Each row is where one point has got to under a steady rotation. How many ticks took it there?
The counts run from 0 to 129.
[174 137 134 110 144 153 107 132 128 149 164  94 124 136 143 122 128 118
  99 114 122 149 143 152 153 130 110 145 136  65 107 121 150 144 182 126
 146 177 137 171 136 142 120 123 141 149 140 128 109 168 148 117 105  73
  56 141 158 105 109]	52
[174 133 123 153 139 157 150 106 130 124 154 117 117 138 148 162 115 150
  80 124 126 110 117 103 163 135 112 145  89 111 123 118 177 150 165  76
 133 113 110 109 162 172 105 128 101 171 121 172 127 176 161 138  76  76
 138 104 151 127 104]	47
[148 154 125 150 187 202 148 153 123 119 123 131  80 159 151 148  87 147
 144 106  87 139 114 151 149 132 142 129  98  95 131 104 123 134 119 127
 115 190 153 162 138 111 110 164 121 124  94 105 102 175 170 113 100 117
 119 164 137 132  94]	5
[160 147 132 100 129 147 107 129 169 118 125  96 138 124 149 129 141 139
  91 153 103 103 163 160 113 124 165 173 137 143 114 110  91 155 122  74
 127 149 119 151 121 152 114 130 107 117 151 178 105 164 142  98 118  76
  96 146 179 144  80]	33
[135 154 104 147 199 129 135 114 147 107 149 127  81 133 169 126 103 125
 141 128  76 122 119 106 134  88 113 152 140 133 100 143 135 129 128 155
 125 158 136 172 109 144 128 171 176 137 127 111  92 158 205 127 105 102
 105 134 141 125 117]	8
[162 154 107 114 132 174 122 123 172 145 121 108 137  96 143 131 163 126
  87 148 109 132 168 149 127 135 163 162 142 129 106 111  87 161  97  77
 144 160 131 144 135 150 119 140  86 132 141 168 101 153 151  98 128  71
  67 135 173 146  81]	32
[119 157 115 143 179 163 100 108 134 103 106  99 109 134  98 126 145 150
 107 121 141 162 171 154 114 111 125 167 158  92  95 104 105 115 155  99
 141 161 106 139 121 128 104 147 144 111 121 123  99 145 164 127 130 100
  33 175 158 134 141]	84
[149 146 133 152 156 162 132  98 113  96 140 141  81 188 164 163 113 177
 123 122 142 135 109 143 167  82 122 143  96 137 119 114 153 163 160 100
 103 182 111 127 129 154  83 145 103 121  97  98 112 126 161 121 104 131
 124 129 121  93 128]	68
[ 72 144 112 130 161 162 144 114 119  92 129 110  79 153  87 135 104 191
 134 152 104 122 128 132 102 132 127 144 104 135  73 126 142 128 139  84
 114 170  82 146 126 136 109 138 108 114 116 127 112 138 196 135 109 133
 134 169 136 172 106]	88
[180 129 125 122 140 167 118 128 102 156 184  98 146 147 146 115 134 144
  92 109 122 142 131 135 167 128 114 159 143  62 110 123 145 144 159 134
 132 168 128 170 163 138 104 113 125 170 136 130  97 158 167 125 100 104
  66 157 153  92 111]	51
[170 122 129 159 138 172 138 111 105 150 170 126 120 154 152 149 124 138
  68 118 118 104 114 110 175 154 113 146  85 104 135 118 189 144 142  88
 106 122 122 105 154 161 107 128  99 169 140 173 120 164 169 120  87  77
 121 118 134 114 104]	48
[152 142 127 158 154 214 129 124 111  80 102 115  60 162 166 160 108 150
 112 128 122 119 134 145 139 120 113 151  88  91 101 122 141 162 116  89
 100 200 109 162 160 131 112 130 124 100 132 107 108 167 152 127  90 124
 111 133 135 109 106]	3
[126 184 153 142 125 163 151 123 124 120 130 119 138 127 113 137 140 185
 145 131 108 146 142 187 158 119 160 155 113 146 130  94 161 136 132 109
 124 162 116 129 127 144 107 142 128 174 103 118  89 137 183 101 134 111
 109 203 133 151  78]	37
[128 141  74 126 140 129 161 102 134 151 170 133 116 116 128 120 107 142
  95 179  80  96 125  75 140 122 125 140 117 158 117 161 121 164 113  80
 111 137 136 135 113 184 113 148  98 124 144 171  78 159 191 120 118 105
 103 129 136 156 113]	28
[141 131 130  96 160 164 104  86 143  92 129 123  87 175 171 169 110 173
 107 127 139 112 153 133 148  98 146 156 127 112 119  85 113 150 175 110
 120 159 130 134 124 139  80 157  85  94 109 140 141 131 146 101  95  88
 141 119 151  70 105]	66
[121 138  91 105 127 136 158  79 125 134 138  88  68 128 145 152 121 144
 126 164 102 100 130  61 150 125 139 170 141 139 123 109 154 129 126 164
 143 122 168 132 110 145 127 150 129 135 121 134 119 157 199  90 116  72
 145 134 136 121 112]	60
[131 147 116 179 182 162 130  97  96 121 120 137 101 139 141 129 129 135
 102 129 107 103 151 113 152 120 129 182 130 146 143 115 144 143  85 105
 101 125 131 102  97 147  99 158 139 110 121 160 103 151 182  89 133  95
  55 177 147 153 144]	81
[ 99 170  82 148 169 182 175 107 156 118 118 110 103 114  86 123 108 185
 125 130  93 166 123 105 116 142 118 120 115 120 105 138 117 126 145 107
 139 152 102 145 145 131 107 157 107 168  82 114 110 136 196 129  95 134
 138 142 137 162  98]	90
[150 140 144 137 162 168 167 140 138 141 120 137  90 119 176 144 125 116
 146 142 136 131  97 112 106 121 128 145 111 126  49 166 150 163  99  96
 124 180 143 115  89 147 125 184 118  91 131 145 135 158 184 152 123 105
 101 134 132 143 112]	75
[123 143  98 115 114 164 150  58 111 115 126 103  66 121 154 145 154 130
 117 162 129 118 145  68 150 121 111 188 160 121  83 102 145 150 102 140
 121 156 135 129 137 162 111 147 120 144 106 121 128 122 190 104 123 116
 120 122 128  80 105]	62
[138 154  83 135 111 157 150 112 142 151 142 122 114  88 128 115 157 128
 106 156 110 124 143 106 128 125 115 161 155 132  91 141 108 185  81  85
 111 168 123 134 149 178 113 134 102 150 138 141  78 153 177 122 131 124
  68 138 154 147  98]	30
[ 77 145 120 129 174 147 111 109 125  91 116 113  68 155  94 144 106 183
 115 146 115 115 141 150  98 131 147 145  96 138  96 120 144 119 160  66
 120 155  91 143  96 137 115 145 132  86 129 131 119 142 189 117 118 107
 122 152 127 171 112]	87
[153 156  97 145 130 147 121  94  97 118 152 143 112 149 117 157 143 132
  82 155 100 102 151 106 165 139 128 153 128 117 157  97 156 140 157  89
 128 109 147 128 139 183 123 151 110 140 137 153  82 147 200 125 129  73
 113 139 106  76  78]	113
[144 104 143  99 157 143 134 106 123 109 154 104 130 120 183 130 132 128
 113 148 122 116 139  88 113  91 106 191 172 133  55 109 190 148 127 150
 114 136 142 131  88 168 118 145 164 137 112 143 142 129 189 111 111  75
 105 125 139 110 111]	126
[172 133 138 140 133 190 129 121  72 172 192 110 138 157 143 115 133 137
  90 121 122 118 133 128 164 144 120 156 127  68 120 133 149 143 137 135
 100 157 133 136 153 148 102 123 107 170 136 150 106 154 168 118  95 114
  76 167 139 102 110]	50
[153 166 126 136 172 164 147 115 121 154 160 149  98 184 155 143 128 162
 149 119 129 169 104 143 172 108 133 116 115 106 123 134 119 146 157 133
 110 190 146 118 107 115  99 176  88 128 103  84 103 133 191 118 107 120
 110 159 118 109 113]	70
[141 148 132  75 169 143 113 118 155 149 184 122 152 121 151 111 102 145
  90 115 114 106 134 176 147 126 153 144 127 148 109  92 100 140 146  87
 139 142 113 140 137 173  74 155  95 143 121 195 118 163 135 121  89 106
 107 139 185 149 108]	98
[123 150 125 135 195 167 114  78 118 135 132 108 110 144 109 104 129 194
 107 147 138 142 163  95 147 114 132 157 130 127 118 134 108 130 132 146
  99 164 117 106 120 120  82 140  83 162 119 131 129 119 151 111  93 143
  60 177 162 124 132]	18
[151 172 149 106 116 134 150  93 156 115 129 100 105  93 129 122 140 157
 144 201 117 135 150 113 146 145 125 143 106 142  64 133 176 142 165 102
 173 155 116 153 106 146 131 125 144 151 158 152 137 153 153 145 104  71
  86 131 137 130  94]	106
[139 191 144 118 122 141 147 116 113 171 177 117 113 121 120  99 144 163
 140 142 125 142 120 166 187 144 146 147 102 150 111 136 140 131 125 113
 137 177 116 126 110 141 104 153 113 179 149 131  89 165 171 115 115 115
  66 184 142 159 114]	102
[139 152 127  85 177 169 127 131 152 157 162 129 149 116 156 107 128 129
  87 108 114 120 133 166 139 143 152 146 117 120  93  90  99 131 125  78
 133 151 109 133 142 176  83 171  82 150 102 180 117 141 139 132 101 116
  96 128 167 141  95]	97
[122 149 117 155 169 165 118 102  87 120 136 127 111 139 118 121 138 149
  99 131 121 116 170 124 130 120 126 184 150 124 116 117 125 128  96 120
 107 144 132 108 112 141  97 152 126 102 121 152  95 141 194 102 140 118
  40 199 150 133 147]	82
[134 150  97 102 173 160 185 139 149 154 125 150 118 119  93 121  81 173
 150 157 108 172 127 110 125 117 123 101 103 119  91 118 119 147 168  83
 146 153 113 149 134 169  97 166 103 117  89 146  85 161 151 160 116 120
 107 147 127 157 113]	25
[151 141 136  87 146 149 121 146 103 144 158  96  83 148 159 138 111 123
 108 140 120  94 117 161 132 141 136 165 100 106  86 117 179 138 175 101
 145 179 137 171 103 157 132 136 155 120 137 128 122 181 158 120 117  65
  92 142 132 128 112]	54
[137 131 151  96 132 173 152 111 138 152 163 122 147 125 124 156 156 153
 129 149 137 127 131  96 114 149 129 126 129  91  56 106 137 122 145 102
 140 126 112 106 158 149 111 162  82 153 128 164 137 144 197 171 106 103
 155 156 148 125  86]	44
[101 171  83 141 188 168 170 106 176 135 123 116 108 120 100 120 109 166
 110 125  77 158 118  89 111 140 123 115 117 115 112 138 113 123 140 111
 132 135 111 134 124 135 121 166 102 171  91 129 121 133 202 120  84 109
 134 122 134 161  81]	91
[135 150 116 142 195 169 118  78 147 130 121  99 128 142  98 100 128 190
 110 141 134 169 169 100 140 111 126 137 123 108 117 140 125 134 165 140
 119 157 123 132 106 126  84 149  97 159 112 129 128 116 147 112  84 118
  39 146 153 114 117]	19
[137 153 103 104 125 158 180 122 119 156 132  88  66 106 134 166  95 152
 165 135 116 154 119  90 152 128 145 155 129 127 106  82 154 141 161 161
 168 145 150 157 142 122 124 149 143 151  87 118 114 181 173 109 128  68
 130 146 142 142 115]	58
[166 136 128 141 143 181 173 139 135 166 123 104 134 111 152 150 126 139
 136 121 110 164 107 109 132  99 128 156 145 132 103 129 166 153 143 163
 120 157 155 138 133 110 132 156 132 196  96  98 124 158 186 108 101  73
 114 148 148 139  84]	123
[123 159 130 114 202 148 118 105 156 109 120 126 100 151 105  92 124 164
 109 153 118 133 139 129 126 127 131 125  90 121  98 145 155 125 171  82
 128 164 129 143  66 161 102 155 104 112 130 133 132 114 143 125 106  95
  54 125 121 116 113]	21
[137 131 130  89 148 173 109  89 148 113 112 112  96 148 161 166 137 146
 106 130 149 127 155 130 140 118 154 171 136 102 113  65 112 139 154 113
 130 152 135 119 131 139  92 162  78  96  96 143 149 139 150 109 114  78
 130 123 150  64  90]	65
[116 151 117 147 176 148 122  85 139 135 102 113  67 118 139 164 120 163
  89 119 151 105 140 102 154 118 148 180  84 180 112 112 150 147 133 100
 129 145  99  88 118 152  91 170 109 146 105 148 139 147 151 106 102 117
  98 127 170 161 137]	15
[156 129 116 138 147 178 115  96 136 114 122 111  71 165 151 154 150 120
 102 133 148 129 145 119 142 146 130 124 129  56 102 110  87 136 140 100
 140 155 129 136 121 116 128 142  88  90 159 137 133 168 178 128  97  56
  97 123 166  90 109]	0
[138 115 145 102 142 154 149  98 103 117 130 123 113 104 179 139 146 124
 121 131 151 119 131 105 128  95 100 189 156 123  59  88 197 152 129 129
 112 139 136 115 107 173 109 156 160 132 102 145 140 129 178 120 125 102
  90 128 150 103 121]	127
[138 187 130 128 129 133 140 107 111 140 174 123 106 126 135 114 125 166
 122 133 122 123 114 166 202 133 130 154  92 176 117 118 159 147 134  93
 131 173  97 130 114 171  87 140 124 176 145 137  85 164 148 112 118 130
  72 156 146 170 121]	101
[104 150  86 127 184 149 137  96 163 103 158 121 119 123 136  96 121 150
  88 150  66 105 133  88 118 144 109 128 138 123  89 161 119 135 115 117
 110 134 118 138 109 176 115 164 109 160 126 158 115 124 192 120  76 104
 125 101 139 134  83]	93
